[-40 -28 -29  19  12   4  -4] ⇒ -40
[-13   5  11  39 -26] ⇒ -13
[ -7 -13  26 -35  -4] ⇒ -7
[-14  21 -32   1  12] ⇒ -14
[-13  17  19 -36   6  37] ⇒ -13
[25 29 44 16 26] ⇒ 25
[ 41 -40  -3  22 -22 -35] ⇒ 41
[ -2  15  40  -9 -19] ⇒ -2
[ 34   9  14 -22  13 -29] ⇒ 34
[20 40 -9  4 12 -1 15] ⇒ 20
---
[[-0.14, -0.11, 0.02, 0.16, -0.12, -0.02, 0.10], [0.09, 0.04, -0.04, 0.04, -0.14, -0.02, 0.13]] result: -0.11
[19.690, -2.497, 1.875, 2.342, -15.142, -8.393, -4.988] result: -2.497
[43.2, 25.5, -133.0, 153.3, 53.0] result: 25.5
[[-1.1, -2.1, 0.5, 0.1, -0.5, 1.8, -1.0], [-1.3, -2.0, 0.5, 0.1, -0.5, 1.8, -0.9]] result: -2.1
[0.040, -0.048, 0.001, 0.096, -0.002, 0.106, -0.142] result: -0.048
[-0.997, -8.722, -10.538, 16.044, -5.940] result: -8.722
[148.15, -116.90, 88.70, -121.30] result: -116.90
[-0.045, 0.141, -0.172, -0.095, 0.133, -0.203, -0.126] result: 0.141
[[17.09, -1.53, -13.52, 10.65, 19.40, 0.62, 20.42], [4.59, -0.46, 13.23, 2.36, 3.93, -7.64, -0.39]] result: -1.53
[107.372, -149.856, -65.412, -176.213, -80.139] result: -149.856
---
[17, -19, -29, 32, -7, -28, 14] ==> -7
[-11, -31, 17, -9, -41, 18, -17] ==> -41
[-40, 13, -2, -3, -22, -28, -18] ==> -22
[-40, -8, 4, -9, 19, -1, -16] ==> 19
[-43, -22, 14, -19, -12, -37, -13] ==> -12
[35, 14, 11, 17, -8, -7, 28] ==> -8
---
228,795,336,774,502,383 ⇒ 795

0,74,17,19,76,88,47 ⇒ 17

3,7,0,2,1 ⇒ 3

178,128,44,66,131
193,159,76,22,148
⇒ 193

917,950,829,565,805,204,428
540,643,288,509,671,739,674
490,712,358,65,172,677,400
⇒ 358

2173,7937,3359,2856,1209,9566 ⇒ 7937

5,7,6,4,5,3
4,3,2,6,3,7
⇒ 3

228,352,412,209
89,71,953,87
254,269,478,199
⇒ 87

743,752,680,-548,871 ⇒ 743

109,108,102,103
203,228,46,72
⇒ 103
---
[[  0  -7  -6   8  -9]
 [-22   7 -22 -25   7]
 [-37  -6 -23 -29  33]]: 0, 33

[ -5 -30 -36 -19 -13]: -5, -13

[-41 -42  -3  26]: -41, 26

[-15 -39  -5  -1]: -15, -1

[ -2  17  -8 -44   7   3]: -2, 3

[  6 -35  18  36 -12 -18]: 6, -18
---
-6	-39	12	-1
17	-26	-16	-6
27	-33	5	27
yields -33

-13	43	-1	-8	14
0	2	1	-8	4
-7	2	8	9	10
yields 2

-21	-27	-6	-16	-2
9	-6	3	5	-4
-17	-40	-4	-15	-8
yields -40

-21	12	-2	-1
1	0	41	-23
1	-17	-12	37
yields -17

31	23	21	42	-30	13
-1	8	-12	-4	2	-19
2	8	-13	1	0	-18
yields 8

43	-44	44	-42	-19
43	37	-40	-43	-42
-43	43	40	-43	41
yields 43

14	22	12	1	8
10	10	3	-34	35
13	-2	-24	8	-1
yields -2
---
[[  4  30 -16  30]
 [ 27  18   1 -15]
 [  4   9  21 -33]] Out: 30

[[-28   3  -9  30 -33]
 [-26  -7  26 -36 -21]
 [-19  -7  35   7 -18]] Out: -9

[[-19  25   4 -17 -16]
 [ -4  23 -12 -26  -8]
 [-21 -12  39  23 -15]] Out: 4

[[  3   5 -10  -2  15  27  15]
 [  1  11 -16 -12  15  24  16]
 [  5  -2  -3  10  17  33  15]] Out: 15

[[ -6  37  -1  23  -5 -11]
 [ 25  -2  18 -20 -14  -6]
 [  2  13 -26   4  12 -19]] Out: 23

[[-11   2  24 -10  24]
 [ -4   2  -7  -6   7]
 [-11  21  -5 -42  28]] Out: 24
---
[[-13 -10 -10 -28  -9 -32]
 [  4   6   8   3   9 -15]
 [ 16 -14   7 -22   4  -8]] -13, -8

[-3 28 26 38  0 18 21] -3, 21

[[-13   9  21   4  -3 -14 -11]
 [-19   1  32   3   3  -6   1]
 [-19   1  32   3   3  -6   2]] -13, 2

[[  4  17  -4  41]
 [ -6   8   0 -26]
 [  9 -26   2  -1]] 4, -1

[-16 -22 -34  -7 -10] -16, -10

[-44  39  -7  35  41  -9] -44, -9

[-13 -37  -7  15  11] -13, 11

[ 13 -43 -36 -26 -24] 13, -24

[ 11  -1  -2 -31   9  -2] 11, -2
